In the rows, 100 means zero.
One turn moves each row of this set onto another row. After a few examples, where does it send each row asked below?
Giget: [84, 118, 136, 95, 76, 95, 93, 104, 91, 131, 78, 115, 118, 114, 116]
Tekil: [82, 87, 110, 91, 78, 110, 97, 90, 85, 114, 77, 102, 136, 103, 123]
nuga: [91, 111, 141, 77, 76, 99, 93, 110, 88, 120, 87, 109, 110, 112, 129]
buroz: [106, 111, 119, 114, 84, 126, 112, 72, 115, 124, 91, 91, 116, 98, 113]
Dul: [123, 90, 113, 87, 104, 95, 82, 96, 113, 120, 101, 121, 111, 112, 113]
liv: [85, 104, 141, 74, 70, 104, 83, 102, 99, 123, 94, 108, 104, 104, 122]
nobig: [72, 101, 114, 95, 84, 103, 101, 104, 82, 113, 81, 109, 133, 117, 117]
tagot: [75, 97, 125, 88, 85, 118, 94, 101, 81, 101, 86, 91, 128, 122, 109]
Vam: [106, 120, 125, 104, 92, 129, 120, 88, 113, 110, 107, 90, 103, 111, 118]
Zibo: [83, 110, 145, 85, 77, 108, 84, 104, 86, 117, 82, 97, 117, 120, 109]
gef: [73, 87, 119, 73, 78, 112, 91, 102, 89, 104, 96, 103, 119, 107, 124]
lasan: [119, 85, 108, 85, 105, 95, 83, 97, 108, 116, 101, 120, 115, 113, 114]
Dun: [97, 124, 151, 97, 79, 116, 91, 95, 102, 123, 89, 92, 106, 118, 103]
Binun: [119, 91, 104, 87, 98, 95, 81, 96, 103, 110, 98, 127, 117, 113, 110]
ziviz: [125, 95, 100, 96, 103, 105, 90, 89, 112, 108, 105, 121, 113, 113, 107]
Rilib: [96, 108, 121, 98, 86, 134, 110, 82, 120, 109, 113, 90, 101, 103, 113]
Keve: [84, 103, 119, 102, 92, 133, 107, 90, 95, 98, 95, 82, 123, 121, 103]
Dofa: [80, 89, 107, 89, 88, 131, 107, 89, 102, 96, 108, 92, 117, 106, 118]
Fof: [97, 120, 135, 107, 88, 131, 105, 86, 108, 111, 97, 83, 109, 118, 100]
pakov: [107, 117, 138, 102, 73, 109, 96, 81, 110, 138, 82, 102, 111, 97, 117]
lave: [91, 93, 102, 106, 87, 126, 112, 77, 99, 109, 88, 91, 132, 101, 117]
vif: [128, 100, 109, 95, 99, 100, 86, 90, 114, 114, 103, 124, 109, 112, 107]
lefaz: [99, 117, 143, 89, 76, 118, 94, 89, 118, 126, 104, 100, 93, 101, 115]
dori: [123, 87, 105, 92, 109, 103, 89, 92, 115, 114, 106, 116, 113, 112, 112]
pid: [108, 127, 146, 92, 80, 111, 103, 97, 109, 126, 97, 101, 97, 109, 122]
fav: [98, 131, 137, 110, 81, 107, 105, 91, 110, 134, 88, 106, 107, 112, 109]
patuk: [90, 100, 107, 96, 95, 129, 120, 95, 96, 94, 103, 90, 120, 114, 123]
barip: [95, 122, 117, 119, 92, 124, 119, 84, 112, 118, 97, 96, 115, 113, 106]
kezod: [126, 91, 112, 91, 106, 99, 87, 92, 117, 119, 105, 118, 110, 112, 112]
rotim: [80, 95, 117, 79, 85, 110, 103, 108, 80, 100, 91, 102, 124, 115, 130]
Vepu: [119, 83, 104, 89, 108, 100, 87, 94, 110, 112, 103, 117, 117, 113, 113]
zup: [124, 98, 111, 89, 97, 94, 81, 95, 108, 116, 99, 128, 111, 112, 109]
tov: [79, 104, 102, 110, 94, 121, 117, 91, 94, 104, 92, 98, 130, 117, 111]
bobep: [119, 89, 98, 91, 102, 101, 87, 93, 105, 105, 102, 123, 118, 114, 109]
sitob: [92, 103, 133, 88, 70, 99, 87, 92, 91, 133, 73, 108, 124, 100, 123]

Giget moves to tov
kezod moves to lasan
And these:
tagot moves to Fof
pid moves to rotim
Binun moves to ziviz
Dofa moves to lefaz
Tekil moves to buroz

One turn moves each row of this set onto another row. After a few examples, where does it send each row asked below?
kobul: [82, 106, 92, 103, 103, 105, 83, 108, 91, 99, 92, 78, 98, 93, 96, 111, 82, 87, 95, 117, 112, 104, 81, 98, 98, 82, 81, 98, 106, 85, 100, 96]
zol: [123, 101, 100, 91, 98, 116, 118, 99, 110, 120, 103, 113, 96, 106, 102, 86, 94, 113, 115, 114, 78, 85, 95, 94, 97, 93, 102, 100, 95, 99, 92, 76]
nuz: [80, 116, 125, 88, 123, 126, 86, 103, 88, 73, 79, 108, 108, 95, 106, 86, 117, 117, 82, 92, 99, 122, 101, 96, 90, 82, 87, 99, 105, 88, 93, 87]
tuke: [112, 103, 106, 82, 97, 107, 108, 99, 108, 116, 101, 119, 95, 124, 104, 88, 105, 107, 119, 106, 101, 91, 100, 86, 93, 97, 90, 103, 98, 99, 113, 76]
zaz: [86, 109, 111, 102, 132, 123, 106, 103, 77, 68, 93, 102, 118, 92, 87, 84, 105, 125, 76, 98, 96, 109, 102, 95, 99, 88, 89, 102, 99, 75, 84, 95]
Nube: [88, 71, 122, 111, 116, 109, 122, 98, 83, 80, 107, 104, 113, 114, 110, 81, 99, 121, 115, 102, 95, 93, 82, 103, 93, 105, 115, 97, 102, 87, 123, 99]
zupig: [94, 102, 104, 113, 108, 109, 105, 96, 110, 102, 101, 93, 95, 97, 98, 129, 90, 73, 100, 115, 106, 102, 85, 105, 94, 83, 111, 97, 111, 90, 97, 104]
sume: [101, 108, 112, 118, 114, 114, 137, 99, 115, 97, 82, 104, 118, 87, 93, 105, 104, 92, 112, 106, 97, 99, 92, 95, 104, 111, 102, 113, 117, 106, 76, 83]
kez: [106, 108, 80, 70, 103, 103, 103, 96, 99, 105, 94, 111, 92, 114, 110, 95, 104, 116, 97, 98, 99, 90, 101, 90, 98, 101, 90, 110, 86, 92, 109, 70]
Fatul: [112, 102, 101, 74, 97, 110, 108, 95, 111, 113, 94, 122, 94, 115, 108, 91, 102, 114, 114, 106, 98, 87, 99, 92, 89, 90, 99, 100, 100, 100, 113, 71]
Foves: [90, 97, 95, 116, 122, 125, 110, 107, 63, 85, 112, 111, 101, 113, 97, 96, 89, 114, 104, 115, 80, 109, 98, 120, 107, 120, 110, 97, 94, 109, 99, 104]
gidus: [86, 90, 91, 103, 112, 119, 83, 103, 59, 87, 102, 103, 95, 119, 105, 90, 86, 121, 94, 108, 97, 122, 103, 123, 103, 117, 102, 101, 100, 113, 96, 89]
Zaref: [95, 114, 145, 111, 124, 127, 104, 98, 100, 82, 96, 115, 109, 99, 102, 87, 123, 105, 99, 97, 102, 123, 102, 90, 90, 88, 93, 96, 106, 97, 91, 103]
Gim: [83, 101, 93, 109, 110, 112, 106, 99, 97, 98, 102, 77, 99, 92, 90, 119, 79, 82, 94, 116, 106, 91, 82, 108, 98, 86, 97, 93, 101, 84, 96, 99]
lizu: [95, 100, 116, 116, 114, 128, 101, 106, 76, 92, 108, 120, 97, 113, 109, 93, 98, 107, 121, 118, 88, 120, 95, 116, 98, 116, 105, 89, 100, 127, 106, 106]
Busit: [93, 105, 97, 103, 105, 98, 89, 108, 101, 97, 91, 103, 99, 103, 99, 128, 97, 79, 99, 114, 110, 113, 84, 95, 95, 77, 102, 104, 120, 84, 105, 101]
Kotut: [101, 109, 112, 114, 112, 118, 135, 96, 119, 97, 78, 103, 116, 78, 99, 104, 102, 96, 111, 106, 95, 98, 90, 99, 102, 108, 102, 110, 113, 110, 76, 80]
keva: [93, 109, 101, 101, 100, 106, 82, 105, 106, 101, 88, 93, 96, 87, 110, 120, 94, 82, 102, 117, 111, 115, 79, 97, 93, 77, 89, 96, 109, 97, 103, 100]
Sas: [114, 103, 85, 80, 99, 99, 100, 94, 98, 111, 101, 108, 94, 121, 107, 91, 103, 115, 99, 98, 109, 99, 105, 85, 100, 103, 86, 113, 89, 94, 103, 74]
las: [104, 103, 130, 116, 126, 134, 116, 88, 96, 79, 101, 101, 113, 86, 94, 85, 104, 120, 85, 102, 95, 110, 102, 102, 93, 86, 106, 90, 100, 91, 74, 101]
dudo: [118, 106, 100, 93, 102, 113, 123, 105, 106, 118, 106, 118, 99, 111, 97, 87, 100, 107, 119, 114, 78, 83, 95, 89, 102, 97, 96, 104, 93, 93, 100, 82]
sef: [104, 90, 95, 116, 115, 128, 103, 98, 69, 87, 107, 106, 100, 98, 107, 90, 84, 127, 102, 118, 86, 115, 96, 123, 101, 115, 110, 90, 94, 121, 92, 102]
figo: [116, 110, 77, 86, 106, 107, 117, 104, 96, 109, 103, 107, 98, 104, 102, 91, 98, 114, 102, 107, 79, 86, 98, 89, 107, 104, 90, 112, 81, 87, 94, 79]
kat: [122, 101, 80, 91, 101, 107, 111, 99, 98, 115, 106, 101, 95, 108, 102, 87, 94, 116, 98, 106, 85, 92, 102, 93, 106, 103, 94, 113, 85, 90, 84, 75]
ruri: [93, 68, 114, 112, 105, 109, 99, 113, 75, 89, 100, 95, 111, 111, 111, 70, 88, 123, 106, 106, 73, 107, 81, 109, 103, 96, 112, 111, 113, 81, 94, 88]
zalu: [87, 111, 134, 115, 133, 133, 121, 97, 91, 80, 105, 100, 112, 96, 85, 85, 108, 106, 90, 99, 88, 104, 103, 100, 97, 96, 99, 95, 96, 85, 81, 102]
Kav: [92, 106, 90, 111, 118, 108, 132, 96, 97, 87, 80, 88, 122, 81, 89, 98, 93, 108, 96, 101, 111, 94, 95, 93, 107, 116, 85, 115, 103, 97, 79, 79]
Parad: [89, 110, 141, 100, 125, 132, 104, 92, 104, 80, 90, 117, 105, 99, 104, 95, 119, 106, 88, 94, 93, 117, 104, 103, 85, 82, 112, 96, 112, 93, 87, 93]
Nomam: [76, 107, 96, 90, 110, 103, 108, 103, 96, 85, 65, 96, 118, 96, 94, 96, 98, 108, 97, 98, 121, 101, 95, 93, 98, 106, 80, 116, 120, 98, 94, 65]
tevi: [87, 101, 96, 94, 106, 101, 106, 100, 97, 88, 66, 97, 120, 96, 93, 94, 97, 113, 96, 100, 128, 104, 96, 91, 98, 104, 81, 117, 124, 100, 91, 66]
Pipek: [84, 83, 122, 107, 115, 105, 105, 93, 91, 86, 106, 96, 98, 116, 136, 93, 114, 105, 107, 86, 99, 114, 87, 104, 97, 119, 110, 110, 90, 97, 117, 98]
vego: [92, 101, 91, 108, 115, 110, 129, 92, 101, 90, 80, 85, 119, 86, 89, 99, 90, 107, 91, 101, 111, 93, 97, 100, 106, 114, 93, 115, 108, 97, 74, 74]
rugu: [87, 81, 110, 107, 110, 113, 102, 118, 75, 83, 93, 96, 113, 95, 117, 69, 92, 126, 113, 110, 67, 103, 72, 102, 103, 97, 98, 104, 100, 84, 106, 93]
Rezo: [91, 109, 117, 97, 106, 109, 113, 105, 114, 93, 63, 117, 117, 95, 101, 102, 108, 98, 114, 106, 108, 107, 91, 92, 93, 97, 95, 112, 133, 107, 94, 71]
Takas: [87, 104, 120, 107, 123, 127, 95, 96, 81, 81, 96, 87, 111, 96, 90, 75, 99, 121, 73, 96, 101, 114, 106, 100, 98, 90, 87, 102, 99, 83, 72, 88]
lupu: [101, 108, 102, 115, 108, 109, 104, 99, 109, 98, 99, 95, 101, 81, 104, 123, 93, 84, 106, 120, 110, 106, 79, 96, 94, 82, 97, 89, 102, 98, 104, 113]
gib: [89, 67, 127, 108, 108, 117, 110, 91, 90, 88, 103, 91, 107, 106, 120, 74, 90, 124, 112, 99, 94, 94, 81, 112, 88, 103, 112, 90, 98, 98, 113, 91]
vada: [103, 98, 88, 116, 109, 105, 106, 98, 96, 94, 103, 86, 106, 83, 91, 116, 81, 96, 96, 122, 116, 99, 81, 96, 98, 82, 95, 92, 103, 86, 98, 110]
Buzo: [90, 109, 121, 100, 104, 110, 110, 106, 114, 99, 67, 111, 114, 97, 101, 97, 107, 93, 117, 104, 110, 109, 91, 91, 95, 101, 90, 112, 130, 111, 91, 71]
rab: [97, 92, 106, 104, 109, 114, 84, 107, 69, 87, 99, 125, 97, 125, 109, 95, 100, 118, 109, 112, 104, 131, 101, 112, 96, 109, 106, 99, 114, 120, 110, 98]
zofi: [98, 78, 112, 102, 114, 103, 106, 88, 94, 77, 99, 106, 103, 103, 140, 96, 112, 122, 100, 89, 99, 114, 86, 104, 93, 106, 123, 106, 95, 98, 117, 98]
tef: [103, 85, 106, 110, 108, 98, 89, 111, 80, 86, 98, 99, 105, 102, 137, 82, 109, 120, 103, 96, 82, 130, 82, 96, 107, 108, 103, 121, 99, 90, 97, 97]
Nevet: [88, 97, 82, 100, 118, 117, 93, 110, 57, 75, 97, 115, 103, 108, 106, 93, 92, 130, 97, 112, 94, 119, 96, 114, 102, 114, 99, 98, 96, 110, 110, 98]
muza: [81, 100, 104, 91, 112, 125, 84, 107, 72, 84, 90, 122, 94, 114, 118, 97, 100, 116, 108, 111, 91, 121, 97, 121, 94, 109, 106, 92, 106, 122, 116, 91]
tovit: [94, 99, 81, 102, 105, 99, 90, 108, 90, 91, 90, 94, 105, 93, 92, 118, 83, 97, 91, 119, 115, 107, 82, 95, 97, 75, 95, 100, 116, 79, 102, 98]
pup: [85, 87, 102, 98, 112, 105, 93, 111, 81, 82, 91, 100, 101, 104, 136, 90, 108, 113, 96, 91, 66, 119, 83, 107, 106, 106, 116, 121, 99, 85, 100, 89]
gumut: [89, 107, 130, 100, 121, 116, 85, 102, 86, 78, 89, 111, 110, 110, 97, 85, 117, 114, 81, 92, 109, 130, 108, 92, 94, 85, 91, 108, 115, 84, 86, 90]
Potas: [99, 93, 109, 108, 115, 128, 103, 100, 80, 87, 101, 127, 96, 111, 109, 102, 96, 116, 111, 117, 83, 116, 96, 124, 95, 106, 126, 91, 110, 122, 104, 99]

gib moves to Pipek
kez moves to kat
And these:
gumut moves to zaz
tovit moves to vada
Rezo moves to tevi
Nevet moves to sef

